One turn moves every row onto another: examples first, then more rows asked
vufo: [-14   1   8  -1  -5  -8   2   7   5   2  -5 -10  -3 -11  -2  15   8   0
   0  -8   4   2  -4   4  -2   1  -1  17   4 -11]
Poz: [ -3 -14  -1   6   4   3   1   3   7  -3  -4  -1   6  -5  -4   3   2   0
   2 -11   4 -12   9   4  -5  -1 -11  16  11  -5]
gasa: [ -9   3   0  -1  -5   4  -1  -2   0   0  -9 -13   0   1  -5   9   1   3
  -5   4   7  -3   3   7   1  -4   2  12  14   0]
Pamu: [  5   2  -3  -6 -15   3   7   3   7  -1  -2  -4   0  -4  -4  -3   9  -8
   2  -6   6  -6  -2   6   6  -2   2  13   2  -3]
topo: [-10   1   4  -9   7  -6   2  11  -3  -7   0 -10  -5 -11  -6   4   3   3
   1 -11   6 -12  -2   0   4  -1  -8  11   8  -2]
lugos: [ -1  -6   0  -3   0   5   3   9  10  -8   4  -2   8   0   0   4  10   2
   0  -6  -7  -7   3  -3   3  -3  -5  10  11 -17]
gigez: [ -7  -1   3  -3  -7   0   1  -3   0   4   2  -2   7   1  -3  11  10  -3
  10  -8   2 -15   4   5  -3 -11  -3  15  15  -4]
rafes: [ -5  -7  -5  -3   4   2   4   2   4  -3   1   3  -4  -1  -3   8   2   2
   3   2  18 -12   3   6  -6  -1  -2  11   7  -4]
Sezi: [ -7   6  -4   3   5   1  10   4   8   1  -4  -4  -3   3  -8  -1   9   3
  -5  -7   4 -11  -2   4  -3  -2  -1  22  16 -14]
lofog: [-11  -7   3   3  -9   0   2   4   9  -4  -5  -4  -3 -12   1   2   6   0
   7  -7   2 -10  -2  14  -6   8  -5   6  18  -7]
Kimu: [ -9  -4  -1   0  -2  -5   8   2   5   4  -6  -2   0  -8  -1  -5   6   5
   0  -4   9 -10   1   5   0  -8  -9  16   1  -1]
rusib: [ -1  -7   2  -2   0   1   3   9   8  -8   1  -5  10  -5   4   5  12   1
  -1  -8  -4  -6   0  -2   4  -3  -6  12  12 -19]
Fene: [-14   1   7  -2  -5  -9   3   8   3   1  -4  -9  -7  -9  -4  15   9  -1
  -1  -7   6   2  -4   6  -1   1   0  14   4 -12]
tamos: [ -7  -1  -6  -2  -7  -2  14   0   3  -8  -4  -8  -7  -4  -4   5   7  -3
   4   0   5 -11  -7   1   0   3   5   3  16  -1]
mos: [ -9  -4   5   7  -7   1   8   1   8   5   1 -10   0  -7   3   0   8  -4
  -9  -3  -3  -8  -2  -1   2  -6   5  17  13  -8]
kigam: [  2   4  -4  -9 -14   2   9   6   6  -3   0  -3  -1  -7  -2  -3   6  -6
  -4  -7   2  -9  -3   6   7   1   1  13   2  -4]
vit: [  0   1   5  -7  -4   4   5   2   8 -10   6  -3   2  -7  -7  10  13   8
   6  -2   8 -18   3  -3  -4   7   5  11   9  -5]
dogag: [ -1  -3  -7  -4  -9  -1   3  -1  -4  -7 -10  -5  -1  -3  -3   6  -1   2
   5   0   5  -4   2  -7  -5   2   0  21  10  -5]
nom: [-10  -4  -2  -3  -3   2   1   0   8  -1  -4 -12  -4  -2  -4  13   3   1
  -1  -1  -3 -18   6   3  -8  -6  -5  14  21  -1]
Mis: [ -2  -3  -1  -5  -4   0  -4   4   5   3  -1  -7 -14 -10  -2  16   7  -6
  -1 -10   7 -10 -11   4  -5   2   0  13  13  -5]
Gakuf: [  2  -6   1   1   1  -2   3   9  10  -6   0  -4   6  -1   3   4   9   0
   1  -7  -3  -6   0  -7   4  -3  -8  15   8 -19]
Luni: [ -7  -4   6   2   3   0   4   6  -4 -13   4 -12   5  -2  -6  14   7  -5
   0  -8   0 -13   8  -3   1  -2   2  13  14  -1]
rom: [ -4  -1   9   1   0   5  -4   9   4   1   1   0   0 -11   4   6   1  -5
  -7   1   8  -6   0   0 -10  -4   6  13   8  -6]
kib: [-12   3   1   5   0  -4  -3   8   7   0  -6  -7   4 -13  -6   9  12  -6
   5 -13  -1  -9  -5  -3 -11   5  -2  10   9  -2]
Tazut: [ -1  -5  -1  -3  -4   1  -6   4   3   1   0  -7 -13 -11  -3  15   7  -7
  -1 -11   7 -10  -8   1  -6   3   1  13  14  -5]
Fab: [ -1   1   1  -4  -2   3   5   2  12 -11   8  -6   0  -6  -9  10  15   6
   9  -3   8 -19   5   0  -4   3   2  14   8  -7]
vare: [ -9   4   0   4   2  -2  -4  10   7  -1  -6  -8   3 -12  -6  11  11  -6
   4 -13   1 -10  -6  -2 -11   7  -2  12  10  -2]
mube: [ -9   5   1   4   1  -6   5   6   4   2  -8  -8   2   4   0   5   4   2
  -5  -2  -2 -10  -1  -2  -2  -1 -10  14  18   3]
zozi: [  1   1   1  -7  -6   5   3   1   7 -10   8  -3   2  -5  -6   6  15  10
   5   1   6 -15   3  -2  -1   2   4  10   8  -3]
deno: [  4   2  -1  -7 -14   4  10   6   7  -4  -1  -2  -1  -4  -4  -5   9  -1
  -4  -7  -1  -6   1   4   7   0   0  13   4  -3]

Fene goes to kib
Gakuf goes to Fab
Now find these:
Mis goes to vufo
tamos goes to mos
rusib goes to vit
lugos goes to zozi
topo goes to lofog
nom goes to gasa
gigez goes to dogag
Poz goes to rafes

